First come named turns, each shown by rows before and after it. For each pair of rows after them, which turns, in which order, take the first row to the second? The first pair is done for you.
G (before -> after):
[  9   2  -6   1 -26   9 -23   1  -4  -1 -10 -15   5] -> [ 16   4   1  -5 -12   5 -25  -6  -8  -3 -11 -13 -15]
[ -6  23 -12  -7  -9  12  -2   6   8  -1 -16   4   1] -> [ -2  22  -9  -8  -3  10  -2   1   8  -2 -21   4  -9]
[ -7 -35   6  17  21  -6   5 -19  21   0 -46  21  -9] -> [  3   9  25 -38  31 -14  18 -19   3   7  30  19 -14]
[-20   0 -10   1  -9  -1  -3   6   9   2   4 -10  16] -> [-12  -7  -5   4   8  -6 -10  -6   9  -2 -17  -8 -14]
Z (before -> after):
[ -7  23 -17 -22 -32   8  -7  21   7   9   6 -26  11] -> [ -7  16 -11 -31 -18  -3   7  24  10  17  21 -25  -1]
[ -2 -32  -4  12  -3 -10   2   5   8   8  15   2   4] -> [ -1 -20  -8  17 -19   2 -18   0   1   0   4   1  15]
[  7 -24  13   6   9   0 -16 -20 -13 -16  -2  13  -1] -> [  8 -23  14   2  11   0 -16 -20 -13 -15   3  14  -3]
R (before -> after):
[  6   8  -2 -13  -3  -9  -4   4   7  25  40  -9 -10] -> [  2  25   2 -21   3  -3  -2   0   7  18  37  -1  -6]
[-17  12  18 -15  27   0  -7 -15  12  -7   1  13 -27] -> [-16  26   1  -6   1  13 -27  -9  15 -12 -20   2 -18]
[  7  -2  -4 -12  -8  -4  18   8   5  19  47  -6   3] -> [  1  22   0 -23  -1   3  18   2   5   9  39   6   8]
T (before -> after):
[  0 -14   9  -2  16   2  19   2   0   8  21   9  22] -> [  5 -20   6  -1  12  -1  19   7   1  15  24   1  15]
[ -1  26  -4  -7   0  -4  -2  -3   3 -11   1  -1  -8] -> [  1  24  -2  -8   4  -7   0  -3   2 -10   4  -1 -13]
[-24  -8  12   0   3 -27   2  -2  -3   9  23  19  10] -> [-20 -12   7   1  -4 -29   2   4  -1  15  26  10   3]
[  7  -5  32   0  25  -5 -17 -20 -31  -4   6   5 -26] -> [ 19 -13  10   5  -5 -10 -22   4 -23  13  15 -26 -36]
Now pairs of rows:
Each pair is two turns apart.
[-15  28  -5 -19  28  -4  15  13  15 -12 -11  -3 -22] -> [-16  34 -12 -10  16   5   2  11  12 -19 -29  -3 -13]
R T
[ -4   4  -2 -10  14  -8   2  -8 -11 -10  13  14 -23] -> [-13  21 -16  -4 -11   7  -7   0  -6 -16   5  11   6]
R G
[  7 -15   0   7  -4  -8 -16 -19 -21  -1 -11  -1 -21] -> [  6 -24   2   5   1 -15  -4 -16 -19   5   4  -2 -23]
T R
[  9 -15   5 -20  15  -8  -1   7   1  10   3 -21 -28] -> [ -5  -3   7 -27   6  -2  14  17   4  11  26 -13   7]
G R
[ -4  -7   1 -20  23  -1  17   9 -16   6  18  -6 -13] -> [ -7 -24 -20   4  -4   5   7  24  -3  10  -7 -20  -4]
T G
[ 24   0  -7  19 -19   8 -21  -7 -19   2 -24 -11   2] -> [ 35   7   5  -1  -6  -1 -16 -12 -28   7   4 -13 -17]
G R
[-15  -6   5   6  -1  -5  18  -4   7   6   3  -5   8] -> [-11   0   3  14  -4   2   0 -13   3  -2 -17  -5   6]
G Z
[  0 -16  12  16  10   2  -9 -15 -17 -11  -6  15  10] -> [  8 -14  12  -1   4  -5  -1  -6 -18   1  31   3   4]
T G
[-13 -27   8  16 -16 -11  -1   6  -7  -1  26   8  22] -> [  0 -15  21  -5   9 -19  -3  -7 -15  -1  35  11 -10]
G G
[-12   5  -5  -3  -6  -9  29  27   9  -6  17  -8  21] -> [-15  12  -8   1 -13  -1  21  25   9 -11   6  -5  30]
R Z
[  3   0  12   3  13  -5  -5 -18 -19 -14  10  14  26] -> [ 11  -4  14   3  18 -11 -10 -22 -22 -13   7  10   8]
R T
[  2 -18  -7  16  -5  -3  -1   9  -1   5   4  -3 -12] -> [  2 -11  -6   8 -10  -3   2  12  -4   6  20  -4  -4]
G G
[  4 -19   8  17 -16 -10  -3   7  -1   0  19 -16  23] -> [  4 -11  20   2   1 -12   4  -1  -6  -3  33  -7  18]
Z R
[ -8  10 -10   3  14   5   0   5  12  -2  -6  16 -26] -> [-12  19  -8  -9   7   7   8  11  10   1  19  15 -11]
G T
[  0 -32  -8   9 -14  -5   8  20   8  13  22 -15  10] -> [  1 -16  15  -6  36  -9  16  -7   7   0   3  12 -22]
G R
[  1 -32   8  16 -13  -1   1   2 -14   1  11   7  28] -> [  9 -30  19  11  13  -6  -1 -15 -19  -5  -2  14   0]
T G
[ -4 -18  -2   9 -14  -8   1   7  -3   2  18  -6  13] -> [ -6 -13   4  -1  -2 -11  10   4  -3   2  25  -1   8]
R T
[-26 -22  -3   2  -9  13  19 -10  13  -8  -1  12  11] -> [-19  -6   7 -21   1   9  23 -14   4  -7  24  12  -2]
G G
[ -5 -14 -12  22 -26   4   7  18  12   6   4   0   8] -> [ -1  -2  11  13  18   3   3 -16   2 -11 -17  24 -22]
T G
[ -4  32  13 -25  12   1  15   3  -5  -3  21  14   1] -> [ -2  40  11 -19   7   9   0  -5 -10 -14   0  16   1]
R T
[ 18 -19  25  -7   5  -5 -21 -21 -26   1  24   3 -12] -> [  1 -26  28  -8  30 -11  10 -15  -3   4  15  14 -19]
R Z
[ 10   8 -41  -3 -22  22  -3  23   9  -2 -25 -20   4] -> [  9  42 -22 -26  -7  30  -6   4  -8 -16  -4  -1  10]
Z T
[ -2   0  24   8  29 -11   6 -16 -17   4  13   8 -22] -> [-11  20  19   2  33  -5  13 -13  -5   0  -1  13 -20]
R Z
[  3  -1   0  -1  -2  -2  -5 -10  -6 -11  -1   6  10] -> [ 11 -11  -1  -1  -3  -9  -4  -6  -5  -3   5  -3  -4]
T T
[-21 -32 -22  15  33  -3  29   5  33  -6 -29  -1  -8] -> [ -1  -5 -28 -21  14 -11  28  23  28  12  25 -32 -25]
G T
[  9  12   0   4  -6  16  -6 -22 -13 -10   1  11  -8] -> [ 15 -13  -3  13 -12   7  -7 -17 -15   0   9   1 -14]
R R
[-10  -5   3   6   3  13  -6 -17   1 -16 -27  29  11] -> [ -5   1  13 -23   5   0  10  -8  -7  -1  35  20   8]
T G
[-14 -21  18  11   0  -1   0  -2 -12  -2  10   8  28] -> [ -4 -33  15   9  -1 -10   1   4 -10   9  18  -5  10]
T T
[  4  -9   0  10  15  12 -14 -19 -11 -15 -36  14  -4] -> [ 19   8   5 -28  12  -3  -4  -6 -20   3  29  -5 -18]
G T
[  7   5  14 -13  13   0   0 -12  -5   0   0   9 -16] -> [ 11  12   8 -11   3   3  -9  -9  -4  -1  -8   2 -20]
R T
[ -3 -10 -14  -3  -3  -7   8   8  30   9 -35   5  -5] -> [  4   0   1 -30  14 -17  19   4  19  14   3   6 -19]
R G
[-18   8  11  -6   6  -1 -15   0  -8 -18 -14 -19   6] -> [ -9   0  12 -10   4  -8 -18   1 -12 -12  -3 -28  -7]
R G
[-26   0  -7   1  10  -1 -17 -12  -5 -14  -5   7  -4] -> [-29   1  -9   1   1   0 -14  -6  -4 -14   3   5   9]
G G
[  4   9 -21  -5  -7   6 -24  -5 -10 -11 -17  19  19] -> [  5 -15 -18   6  -6   0 -23  -6 -14  -8 -14  20  22]
R T
[ 17  -5   0   3 -10   1 -24 -12 -20  -2   5  -7  -6] -> [  9   3   1   4 -14   8 -23 -12 -21  -6   9  -2  12]
G T
[-16  11   5  20  10  -5  13 -10  14 -12 -12  30  27] -> [ -6  24   7  15   6   0  -5 -22   1 -19 -15  29  19]
Z G
[ 13 -33  22  14  35 -10   9 -26 -19  -2   9  21   5] -> [  2 -18  16  23  25   4  -2 -31 -18 -15 -19  30  23]
Z R
[ -8 -15  -5  16 -30  22 -29  -6   0 -13  -2  -3  23] -> [ 11 -18  10   5   3   9 -35 -26  -8 -13  -9  -1 -31]
G R
[-21  -2  -9  18  -1  10  14  -1   3   4 -20  19  35] -> [ -4   7   4   8  26   5   1 -23  -7  -3 -35  22  -7]
G Z
[  7  15  13   6  -1   8 -12   0  -6 -11 -15   9  12] -> [ 13  11  15   5   2   5 -15  -3  -8  -9 -16   6  -2]
T R
[ -7  -6  -4  -9   5 -15  -6   4   9  12  -1  -9 -33] -> [-17   8  -3 -20  -1 -11   5  12   8  13  23  -4  -9]
G R
[  3  38  -8 -19  -2   8  -7   0   4 -14 -14  -5  -5] -> [  5  32 -14 -20  -3   4   1  10  14  -5 -13 -13 -13]
Z R
[ 15  -6 -12  19  -7  10 -27 -15 -31  -9  -3 -13 -20] -> [ 12 -31  -5  21  14  -4  -6 -12 -24  -2   7  -8 -28]
R Z
[ -8 -22 -17   7   0  -8  23  28  23  18  -1 -16   4] -> [  0 -13 -21  20  -6   5  -9  10  15   3 -42 -13  -2]
G Z
[-13 -21   3  -3  23 -24 -11 -10 -30 -19 -18   1 -26] -> [ -5 -23 -17   3  -8 -23 -22   6 -25  -9 -17 -22 -26]
T Z
[-17  20  -7  -6  10   8  11  10  23   2 -28   5   0] -> [  1  31 -12  -9 -17  14 -19   7   5   2 -18 -10   1]
R Z
[  8  45 -40 -22 -38   3   6  27  22   7   2 -23 -16] -> [ 15 -25 -34   8 -17 -21  18  27  25  23  -8 -27 -43]
G R
[ -5   4  -3  -7 -13  -4   6  10   3  -1  11  -8   2] -> [-13   6  -1  -3  -8   0   9   8   6  -7   3   1  12]
Z T
[  1 -15  -3   8 -11   1  -2  13   3  -2   2   4  18] -> [  1 -13   1   7  -8   3  -5   7  -3  -4   2   9  21]
R Z
[-2  3 10  2 -4 13 -7 -5 -5 -7 -3  5 17] -> [  4  -7   7   9  -4  10 -14  -6  -6  -5 -12   1   5]
G R
[  1  -8  -1  -3   9 -10  33  -5  11  -5 -16  -6   5] -> [  6  -3   0 -10   9 -15  33  -4  11  -1  -3 -11  -4]
T G
[ -3   7   9   0  24  15  -1 -28 -18  -7  14  36  -9] -> [ -2  28  -6   1  -4  30 -20 -22 -18 -13   2  25   3]
R G
[-11 -30  -4   9  -6  -4   3  -2  -1   6   4   1  11] -> [  1 -26 -10   4 -10  -8  -5   0   0  12   4 -13  -9]
G T
[ -9 -10 -13  14   5   9  16   3   5  -6 -16  11  13] -> [ -5  10  -5 -11   7   6  22   5  -2  -3  18   9  15]
G G
[  4  20 -12  -2  12  16   3   3  -1   3 -18   5  -4] -> [  1  19 -10 -10  15  11  15   9   3   8  -2   6  -3]
G Z
[  2  31  13  -1  18   8 -15 -24  -1 -31 -25  17 -10] -> [ 27   6  -6   0  -7 -13 -17   2   7   0  -3 -27 -47]
T T
[  7  -3   2  24  -6  10 -35 -16 -25 -17 -27   6 -25] -> [ 12 -23  -5  31 -19   3 -31  -4 -20  -5 -15  -9 -25]
R T
[ 12  20  -5 -12   9   5   1  -3  -5   3  13 -19 -14] -> [ 14  15 -10  -6   1   4  -3   1  -5   5  10 -25 -13]
R R
[-18   3 -18   6 -16   3  -4   9   4  -6  34  -4  22] -> [  1   9 -14  11  -6   7 -37 -17 -11 -19  -3  -3 -13]
G Z
[ -6 -12   6  -5   6  -5  13  -6  -4   1   5  13   2] -> [ -3 -17   1  -3   0  -7  13   0  -1   5   8   6   2]
G T
[ -5 -12 -16  25 -14  15  -9   4  21  -7 -21  -9  -6] -> [ -5  16  -8  -8 -19  14   2  11  12  -2  32 -13   9]
G G
[ -9  17  -4 -17 -25   9  -5  -5   4 -13  25  -3  16] -> [-13   5  -2 -20 -11  -2  17   4  14  -4  35  -4   8]
Z T
[  4  10  -3   3 -21   7 -13  -3 -16   2  14   2  33] -> [  4  24   4 -17  -5   1   1  -3 -12   4  30   5  21]
Z R
[  6  24 -20   2 -20  -6  -4  11  -4   8 -14  -9  12] -> [  8  25 -12   4  -2  -5  -8  -4  -7   0 -32   0  -6]
G T
[ -8  -8 -15   9  -7   0  14  13  18   5 -16 -16  11] -> [-13 -12  -9  14  -2   3  15   6  15   0 -21  -7  21]
T R
[ -9  -2 -23  13 -22  14   1  -4   5   4  -9 -10  12] -> [ -7  11   2  -1  16  11   5 -30  -7  -9 -10  12  -5]
T G
[ -9  15   8 -26   2  -5  16  10  -4  -1  41   1  29] -> [ -3   8   8 -27   3 -11  17  12  -4   4  46  -5  17]
T T
[ -6  31   4 -20   7  10   5  -7 -11   5  27   5   2] -> [ -3  19  -4 -19   7   1  17   8   1  18  31  -6 -10]
R Z
[ 13 -12  12   7   9   0 -20 -14 -28  -4   7  -1  -5] -> [ 14 -11  13   1  15  -4 -11 -10 -26   0  19  -1 -10]
T R
[  8 -15   5  22  18  -4 -12 -14   4   7 -22  11   8] -> [ 0 -1  1 10 -2  2 -4  1  4 12 15  8 42]
G G
[ 16 -10   7   3 -10  -9  -8  -3 -19  10   3  -4  10] -> [ 10  -4   9   4  -8  -4  -9  -6 -19   3  -2   3  21]
T T
[ -4  29   4 -16  14  -3  12  19  -6   3   9  16 -14] -> [  0  34  -6 -14  -3   1   2  26  -3   5   4   3 -16]
T R
[-14 -14  -9  11   4 -13   9   8   1   6  12  -8  -5] -> [-24  -4  -6   9  12  -8  13   3   4  -2   6   4   6]
R G
[ 26 -13  -1  25   3 -12   6 -19  -9  -5 -23   6 -30] -> [ 22  40   0 -13 -15  -2  10 -10 -17  -6  26   5   0]
G R
